50 stands for zero in the data rows.
In each game, the first row plays the second. By how much does the first row win? 15 means about a draw, 30 a big win and 0 a big loss. Wins can go round in a circle. Each row has two weighted sums of its numbers, A and B, taken from their middle values. A row wins by its A times the other's B, less its B times the other's A.
[46. 48. 49. 46. 39. 51. 59. 42. 41. 44. 49. 58. 53. 54. 57. 50.]
[52. 55. 40. 45. 36. 50. 52. 41. 62. 65. 59. 53. 48. 44. 52. 53.] -> 13
[80. 25. 25. 28. 15. 62. 47. 35. 67. 54. 22. 19. 22. 43. 17. 61.]
[31. 43. 52. 59. 53. 43. 67. 54. 50. 37. 61. 60. 60. 59. 59. 49.] -> 12
[46. 77. 73. 67. 64. 35. 44. 46. 42. 20. 63. 76. 65. 57. 67. 41.]
[52. 52. 65. 54. 66. 45. 60. 56. 45. 55. 63. 54. 63. 56. 57. 63.] -> 21
[47. 46. 52. 46. 58. 73. 43. 54. 43. 78. 44. 55. 41. 40. 47. 67.]
[61. 63. 66. 59. 71. 46. 32. 57. 48. 62. 59. 63. 65. 59. 74. 56.] -> 9
[44. 52. 44. 49. 41. 61. 56. 49. 56. 43. 42. 42. 54. 51. 52. 42.]
[39. 53. 63. 56. 73. 44. 62. 65. 40. 55. 70. 78. 73. 37. 72. 20.] -> 19
[36. 56. 45. 53. 33. 42. 60. 56. 50. 52. 56. 54. 50. 45. 35. 40.]
[38. 58. 38. 21. 46. 42. 51. 53. 52. 78. 52. 57. 40. 45. 52. 56.] -> 15
[71. 43. 51. 46. 54. 56. 39. 54. 62. 70. 29. 39. 38. 45. 26. 54.]
[78. 66. 54. 22. 61. 67. 20. 61. 86. 54. 30. 43. 30. 34. 36. 79.] -> 9
[61. 44. 41. 24. 41. 73. 31. 39. 57. 40. 30. 31. 38. 59. 34. 64.]
[31. 36. 65. 54. 60. 36. 48. 56. 46. 58. 57. 67. 63. 47. 75. 50.] -> 12
[35. 65. 72. 70. 52. 42. 45. 60. 44. 70. 65. 67. 64. 51. 57. 39.]
[53. 40. 36. 49. 43. 50. 48. 50. 55. 55. 53. 40. 36. 57. 41. 51.] -> 8
[53. 49. 61. 45. 50. 52. 50. 50. 55. 45. 47. 49. 59. 49. 45. 56.]
[51. 44. 38. 52. 53. 64. 57. 54. 63. 66. 38. 44. 38. 58. 33. 56.] -> 16
[45. 49. 53. 51. 32. 41. 46. 49. 55. 46. 45. 59. 60. 50. 52. 46.]
[52. 64. 60. 65. 33. 50. 68. 57. 50. 36. 61. 59. 61. 58. 69. 43.] -> 12
[47. 66. 57. 54. 70. 34. 41. 41. 53. 59. 68. 69. 66. 49. 63. 43.]
[41. 56. 53. 59. 56. 30. 51. 60. 51. 25. 57. 63. 53. 38. 70. 46.] -> 25
[56. 49. 56. 55. 50. 58. 50. 67. 48. 35. 60. 57. 52. 43. 55. 48.]
[39. 47. 40. 56. 44. 39. 54. 54. 41. 55. 54. 43. 55. 62. 50. 46.] -> 15
[49. 65. 42. 48. 43. 54. 59. 45. 45. 31. 51. 44. 51. 47. 48. 51.]
[51. 57. 53. 35. 44. 37. 31. 66. 40. 45. 50. 51. 38. 54. 50. 46.] -> 26
[33. 61. 72. 49. 70. 39. 58. 50. 49. 45. 65. 63. 63. 63. 67. 28.]
[55. 38. 47. 43. 44. 44. 46. 32. 56. 30. 51. 49. 46. 76. 47. 51.] -> 17
[63. 37. 34. 33. 44. 47. 47. 48. 49. 30. 39. 52. 38. 51. 45. 61.]
[54. 36. 31. 38. 37. 56. 63. 46. 51. 18. 35. 30. 33. 60. 30. 44.] -> 15
[90. 79. 45. 22. 41. 47. 39. 44. 75. 58. 39. 41. 48. 55. 24. 56.]
[34. 55. 69. 72. 57. 44. 43. 60. 32. 57. 59. 65. 52. 57. 75. 42.] -> 10
[44. 49. 49. 65. 46. 65. 43. 41. 60. 47. 45. 45. 46. 41. 40. 42.]
[52. 59. 34. 53. 53. 43. 59. 62. 51. 37. 47. 48. 48. 35. 53. 44.] -> 21
[56. 59. 61. 62. 55. 47. 40. 55. 42. 66. 53. 55. 47. 48. 50. 56.]
[44. 47. 58. 55. 54. 32. 56. 38. 51. 37. 71. 69. 71. 41. 65. 46.] -> 15
[55. 63. 52. 53. 70. 49. 55. 53. 41. 49. 60. 64. 60. 56. 74. 48.]
[52. 51. 55. 59. 63. 54. 63. 45. 50. 50. 57. 65. 67. 56. 61. 71.] -> 11
[40. 55. 49. 48. 54. 55. 41. 67. 62. 71. 49. 51. 43. 55. 54. 60.]
[65. 50. 50. 59. 63. 54. 59. 65. 32. 71. 57. 66. 52. 58. 54. 75.] -> 13
[61. 25. 23. 34. 24. 37. 42. 39. 58. 54. 48. 37. 35. 52. 38. 50.]
[72. 49. 50. 40. 32. 62. 59. 42. 60. 38. 43. 42. 43. 46. 40. 33.] -> 16
[40. 47. 65. 55. 60. 39. 46. 42. 45. 41. 54. 66. 55. 35. 54. 44.]
[33. 62. 55. 61. 64. 47. 52. 75. 39. 49. 71. 60. 64. 39. 57. 69.] -> 14
[68. 65. 58. 47. 51. 32. 50. 49. 61. 58. 45. 51. 34. 58. 31. 61.]
[58. 24. 34. 42. 36. 54. 46. 28. 71. 60. 34. 25. 25. 44. 26. 47.] -> 21
[66. 30. 35. 34. 59. 41. 55. 48. 53. 51. 55. 35. 42. 56. 45. 40.]
[72. 45. 59. 30. 58. 68. 38. 61. 61. 54. 31. 39. 36. 46. 28. 65.] -> 26
[51. 70. 50. 61. 71. 63. 47. 51. 44. 53. 54. 64. 60. 42. 57. 52.]
[29. 47. 68. 67. 48. 48. 59. 73. 42. 48. 64. 63. 61. 54. 60. 49.] -> 9
[44. 44. 51. 45. 48. 44. 44. 63. 52. 63. 55. 60. 51. 56. 59. 29.]
[55. 37. 33. 39. 29. 44. 41. 30. 55. 37. 38. 40. 40. 43. 47. 66.] -> 14
[33. 59. 50. 46. 46. 34. 77. 64. 44. 49. 50. 47. 53. 42. 56. 40.]
[31. 41. 59. 50. 52. 48. 56. 67. 61. 38. 56. 48. 58. 28. 40. 63.] -> 16
[64. 35. 33. 35. 40. 41. 37. 35. 55. 45. 37. 33. 47. 64. 44. 68.]
[53. 36. 54. 60. 69. 59. 39. 53. 46. 45. 58. 63. 62. 41. 58. 39.] -> 14
[63. 42. 53. 43. 38. 60. 33. 44. 59. 45. 39. 37. 47. 42. 50. 42.]
[45. 66. 51. 55. 46. 56. 43. 54. 66. 55. 56. 52. 55. 58. 63. 42.] -> 15
[47. 71. 64. 49. 66. 41. 62. 50. 36. 46. 65. 62. 74. 67. 75. 46.]
[54. 29. 39. 40. 49. 47. 39. 39. 54. 53. 36. 39. 44. 64. 39. 52.] -> 14
[85. 37.  6.  7. 19. 68. 48. 34. 58. 31.  7. 18. 15. 59.  9. 74.]
[61. 64. 46. 16. 76. 60. 20. 37. 49. 49. 42. 43. 36. 46. 47. 57.] -> 11
[65. 50. 60. 49. 56. 57. 44. 51. 37. 27. 48. 44. 40. 45. 56. 62.]
[63. 42. 41. 71. 42. 41. 46. 53. 38. 32. 47. 51. 50. 59. 49. 56.] -> 10
[33. 56. 55. 71. 57. 47. 55. 55. 49. 51. 69. 61. 69. 49. 68. 35.]
[48. 35. 48. 27. 19. 72. 43. 46. 61. 55. 41. 44. 46. 53. 38. 40.] -> 9
[54. 62. 58. 46. 63. 46. 44. 25. 52. 61. 42. 52. 49. 40. 51. 43.]
[54. 55. 50. 60. 53. 57. 66. 45. 39. 48. 56. 41. 51. 51. 56. 58.] -> 17
[43. 50. 64. 48. 55. 58. 61. 40. 54. 51. 58. 54. 60. 48. 53. 34.]
[68. 47. 28. 28. 32. 63. 47. 31. 67. 66. 25. 22. 22. 47. 33. 73.] -> 15
[49. 59. 75. 71. 70. 41. 66. 65. 43. 59. 66. 52. 67. 45. 72. 43.]
[56. 46. 48. 43. 44. 59. 40. 37. 56. 66. 46. 40. 44. 56. 49. 47.] -> 22
[52. 61. 68. 65. 61. 44. 35. 54. 32. 71. 53. 64. 66. 48. 63. 58.]
[47. 45. 58. 55. 75. 28. 55. 39. 39. 40. 53. 52. 58. 61. 58. 40.] -> 20
[57. 43. 51. 67. 43. 57. 41. 48. 43. 49. 62. 54. 59. 52. 54. 33.]
[60. 24. 21. 33. 36. 61. 46. 46. 41. 44. 31. 30. 35. 47. 24. 59.] -> 23
[51. 56. 58. 56. 45. 59. 58. 42. 45. 30. 55. 56. 65. 50. 58. 52.]
[31. 41. 46. 63. 47. 58. 45. 46. 52. 46. 57. 41. 59. 54. 44. 44.] -> 12
[54. 39. 43. 53. 50. 43. 65. 50. 69. 43. 44. 47. 48. 50. 37. 36.]
[30. 64. 77. 55. 63. 49. 70. 48. 50. 64. 63. 72. 73. 41. 75. 52.] -> 13
[42. 68. 66. 49. 63. 47. 67. 60. 25. 46. 68. 71. 74. 59. 57. 53.]
[58. 33. 30. 35. 50. 58. 27. 57. 54. 48. 22. 35. 40. 50. 42. 62.] -> 10
[53. 48. 51. 58. 61. 54. 57. 57. 47. 48. 63. 55. 54. 50. 52. 43.]
[43. 41. 67. 56. 42. 58. 55. 70. 41. 30. 64. 63. 55. 43. 59. 55.] -> 19
[57. 26. 45. 32. 47. 61. 48. 51. 50. 28. 36. 53. 44. 53. 44. 69.]
[62. 53. 52. 48. 35. 38. 41. 34. 63. 58. 53. 38. 43. 33. 42. 36.] -> 18
[44. 41. 39. 51. 55. 54. 32. 42. 33. 52. 46. 28. 44. 34. 55. 62.]
[44. 58. 68. 50. 51. 49. 40. 58. 46. 51. 55. 57. 58. 71. 56. 55.] -> 7
[38. 67. 56. 37. 58. 60. 30. 39. 60. 66. 54. 54. 49. 48. 64. 44.]
[45. 58. 74. 68. 52. 37. 52. 67. 44. 34. 62. 72. 66. 48. 62. 44.] -> 9
[27. 50. 74. 68. 57. 30. 80. 59. 32. 53. 60. 57. 63. 50. 63. 54.]
[38. 65. 64. 68. 67. 47. 53. 45. 58. 66. 59. 67. 70. 57. 60. 48.] -> 16
[45. 39. 47. 47. 57. 38. 52. 52. 43. 45. 51. 39. 46. 60. 55. 50.]
[38. 60. 64. 67. 58. 23. 45. 58. 56. 36. 60. 61. 56. 62. 58. 47.] -> 19
[39. 76. 60. 75. 68. 51. 62. 38. 38. 56. 71. 56. 70. 50. 69. 36.]
[42. 54. 39. 47. 39. 66. 49. 48. 41. 35. 49. 52. 50. 56. 44. 49.] -> 18
[63.  3. 39. 41. 41. 39. 47. 41. 60. 76. 12. 33. 14. 36. 16. 62.]
[64. 35. 29. 38. 34. 64. 40. 50. 71. 60. 30. 29. 20. 45. 19. 60.] -> 19
[43. 52. 67. 61. 55. 40. 36. 60. 47. 55. 64. 54. 52. 44. 59. 50.]
[54. 62. 58. 69. 71. 55. 39. 53. 58. 44. 68. 64. 62. 40. 67. 39.] -> 18
[39. 76. 48. 55. 63. 54. 56. 51. 64. 25. 56. 61. 69. 50. 66. 43.]
[37. 64. 54. 54. 58. 33. 41. 62. 30. 40. 64. 68. 56. 58. 59. 49.] -> 28
[33. 56. 73. 59. 80. 38. 65. 62. 44. 48. 68. 63. 64. 46. 64. 37.]
[56. 48. 47. 44. 44. 51. 51. 43. 43. 32. 39. 39. 28. 47. 38. 46.] -> 14
[77. 66. 40. 48. 41. 56. 42. 56. 44. 65. 40. 40. 31. 71. 33. 53.]
[35. 73. 54. 68. 41. 47. 49. 71. 60. 23. 63. 63. 62. 53. 59. 48.] -> 15
[45. 50. 48. 51. 48. 49. 53. 67. 39. 55. 57. 46. 52. 46. 53. 52.]
[58. 53. 61. 62. 57. 50. 64. 51. 51. 20. 59. 50. 61. 40. 55. 51.] -> 14
[61. 50. 59. 52. 52. 51. 35. 45. 53. 29. 53. 61. 54. 55. 45. 51.]
[58. 40. 31. 62. 36. 71. 36. 36. 45. 72. 41. 42. 40. 50. 39. 54.] -> 19
[55. 80. 57. 63. 47. 52. 53. 29. 58. 41. 64. 60. 51. 49. 58. 54.]
[49. 60. 39. 54. 52. 31. 61. 47. 41. 49. 51. 49. 54. 46. 56. 35.] -> 8
[71. 36. 52. 57. 41. 42. 36. 52. 42. 46. 52. 54. 51. 58. 54. 53.]
[44. 52. 33. 49. 29. 77. 54. 36. 69. 41. 35. 37. 40. 58. 35. 58.] -> 20
[57. 48. 63. 50. 42. 39. 27. 49. 40. 64. 28. 46. 26. 51. 48. 70.]
[55. 44. 58. 39. 60. 41. 29. 46. 47. 49. 54. 50. 48. 56. 55. 35.] -> 15
[61. 65. 63. 67. 55. 60. 53. 51. 38. 44. 58. 67. 63. 42. 57. 45.]
[62. 62. 16. 22. 55. 74. 33. 30. 60. 41. 20. 29. 24. 61. 32. 56.] -> 24
[37. 32. 35. 49. 34. 54. 44. 45. 72. 47. 46. 39. 45. 69. 37. 38.]
[53. 43. 33. 48. 49. 48. 31. 48. 63. 49. 45. 50. 53. 36. 59. 46.] -> 18
[42. 40. 40. 57. 37. 69. 55. 54. 32. 53. 44. 55. 55. 54. 49. 50.]
[48. 57. 41. 37. 41. 83. 53. 59. 43. 87. 22. 43. 23. 37. 32. 37.] -> 15
[47. 60. 54. 57. 44. 52. 61. 53. 51. 39. 47. 57. 49. 48. 51. 38.]
[49. 57. 61. 67. 53. 52. 54. 57. 53. 40. 64. 60. 70. 48. 53. 57.] -> 15
[58. 53. 39. 53. 49. 37. 43. 53. 39. 50. 56. 52. 53. 58. 45. 45.]
[35. 65. 61. 62. 57. 55. 57. 33. 53. 34. 65. 62. 58. 43. 62. 30.] -> 16
[32. 47. 38. 33. 54. 46. 54. 65. 45. 48. 51. 44. 41. 55. 47. 56.]
[56. 53. 63. 63. 41. 48. 44. 35. 64. 40. 36. 39. 44. 38. 41. 62.] -> 22
[53. 58. 57. 56. 43. 64. 71. 58. 51. 51. 50. 63. 48. 49. 67. 43.]
[70. 54. 55. 53. 47. 43. 58. 56. 49. 44. 53. 52. 47. 61. 52. 46.] -> 16
[54. 47. 47. 30. 50. 49. 47. 63. 60. 29. 55. 56. 48. 56. 47. 51.]
[47. 66. 63. 54. 47. 38. 56. 63. 43. 40. 64. 70. 64. 50. 69. 47.] -> 15
[57. 44. 43. 45. 62. 37. 50. 56. 44. 42. 59. 47. 67. 72. 53. 54.]
[51. 69. 54. 53. 32. 46. 38. 50. 63. 35. 42. 59. 54. 47. 47. 52.] -> 14
[61. 47. 39. 38. 73. 51. 48. 63. 44. 59. 56. 55. 48. 53. 52. 31.]
[30. 77. 70. 60. 54. 42. 56. 73. 38. 49. 61. 64. 72. 57. 67.  5.] -> 11
[37. 37. 40. 44. 52. 58. 42. 50. 34. 49. 41. 51. 36. 41. 50. 56.]
[35. 56. 52. 57. 40. 54. 69. 56. 46. 46. 61. 54. 65. 50. 61. 51.] -> 10
[30. 51. 43. 46. 45. 63. 52. 63. 39. 82. 56. 49. 50. 56. 50. 24.]
[43. 25. 42. 35. 42. 61. 58. 27. 44. 20. 41. 37. 31. 45. 41. 62.] -> 24
[59. 29. 37. 48. 45. 51. 33. 50. 37. 73. 31. 45. 49. 39. 54. 49.]
[34. 53. 50. 53. 54. 55. 57. 45. 55. 40. 51. 49. 53. 47. 46. 53.] -> 22
[75. 56. 39. 58. 64. 23. 56. 53. 48. 38. 56. 52. 42. 41. 60. 56.]
[37. 38. 45. 56. 63. 51. 63. 66. 36. 75. 63. 64. 55. 37. 67. 50.] -> 6
[41. 80. 62. 55. 66. 44. 55. 61. 47. 43. 68. 53. 59. 64. 69. 37.]
[56. 39. 45. 41. 42. 38. 47. 35. 53. 29. 44. 36. 52. 40. 45. 59.] -> 13
[60. 23. 49. 71. 39. 53. 61. 42. 36. 43. 49. 53. 50. 50. 58. 37.]
[62. 62. 26. 59. 43. 31. 59. 51. 48. 39. 54. 54. 67. 55. 47. 38.] -> 7
[70. 64. 45. 16. 58. 68. 32. 69. 47. 48. 39. 36. 39. 65. 45. 74.]
[47. 52. 57. 40. 50. 53. 31. 50. 41. 50. 54. 63. 51. 61. 47. 40.] -> 16
[63. 55. 53. 62. 54. 49. 59. 52. 44. 56. 53. 54. 49. 61. 45. 54.]
[44. 62. 60. 55. 60. 48. 67. 55. 41. 57. 54. 63. 57. 66. 66. 53.] -> 12
[40. 48. 72. 60. 61. 35. 49. 55. 56. 30. 64. 65. 63. 51. 60. 54.]
[46. 45. 46. 46. 43. 49. 70. 41. 32. 49. 54. 55. 56. 58. 45. 59.] -> 8
[59. 33. 61. 40. 60. 67. 57. 44. 37. 45. 47. 47. 48. 49. 43. 38.]
[37. 39. 51. 34. 45. 59. 41. 71. 39. 42. 42. 41. 46. 54. 33. 39.] -> 15
[71. 38. 44. 36. 27. 52. 12. 44. 62. 61. 30. 22. 30. 44. 30. 64.]
[36. 72. 69. 61. 76. 54. 45. 67. 57. 52. 66. 72. 59. 35. 65. 36.] -> 12
[53. 71. 60. 65. 68. 42. 61. 52. 34. 69. 68. 68. 65. 43. 71. 61.]
[30. 50. 51. 65. 52. 34. 40. 67. 27. 18. 66. 60. 44. 51. 56. 49.] -> 23
[32. 51. 59. 83. 65. 43. 64. 57. 42. 38. 63. 52. 62. 55. 55. 33.]
[37. 61. 74. 61. 63. 43. 59. 51. 37. 46. 68. 58. 69. 48. 73. 55.] -> 17
[51. 58. 60. 59. 60. 37. 83. 50. 52. 40. 64. 75. 69. 35. 68. 39.]
[50. 58. 40. 58. 42. 49. 48. 45. 50. 41. 58. 49. 46. 43. 55. 38.] -> 16
[50. 61. 58. 53. 47. 41. 50. 56. 39. 41. 61. 62. 64. 47. 58. 84.]
[31. 56. 73. 54. 59. 43. 61. 58. 41. 51. 57. 57. 61. 54. 72. 46.] -> 14
[59. 55. 51. 65. 67. 42. 49. 36. 50. 36. 54. 50. 47. 60. 42. 42.]
[52. 75. 59. 59. 50. 60. 29. 32. 51. 59. 59. 48. 68. 42. 65. 32.] -> 5
[35. 46. 54. 43. 52. 35. 41. 49. 44. 73. 46. 47. 43. 47. 50. 57.]
[44. 42. 36. 47. 72. 58. 42. 39. 41. 45. 59. 55. 45. 42. 49. 40.] -> 15
[53. 40. 41. 46. 34. 63. 31. 43. 48. 84. 26. 39. 23. 49. 23. 39.]
[58. 49. 39. 56. 43. 28. 43. 39. 42. 54. 47. 44. 53. 57. 42. 41.] -> 19
[42. 53. 44. 49. 37. 72. 48. 41. 38. 57. 44. 41. 49. 67. 47. 39.]
[59. 73. 48. 27. 44. 60. 37. 45. 57. 73. 32. 56. 31. 46. 42. 79.] -> 16
[56. 42. 35. 38. 26. 60. 61. 13. 55. 59. 29. 33. 44. 47. 31. 63.]
[38. 51. 79. 68. 80. 36. 49. 64. 40. 42. 62. 67. 66. 51. 75. 31.] -> 16
[43. 44. 50. 61. 57. 67. 56. 49. 40. 47. 57. 55. 69. 35. 57. 49.]
[87. 32. 40. 55. 46. 67. 56. 45. 51. 46. 44. 38. 35. 50. 48. 62.] -> 6
[19. 43. 46. 49. 58. 47. 70. 47. 64. 44. 58. 43. 59. 39. 42. 49.]
[52. 33. 45. 43. 54. 49. 19. 44. 63. 48. 41. 43. 49. 48. 41. 50.] -> 6
[34. 61. 55. 56. 46. 48. 56. 55. 40. 37. 68. 52. 67. 49. 66. 42.]
[45. 60. 61. 54. 48. 28. 46. 41. 59. 50. 58. 57. 57. 43. 47. 50.] -> 15
[40. 69. 69. 65. 55. 36. 63. 48. 49. 49. 58. 59. 66. 57. 56. 43.]
[63.  0.  0. 12. 18. 67. 23. 46. 52. 79. 14.  7. 10. 50. 16. 58.] -> 14
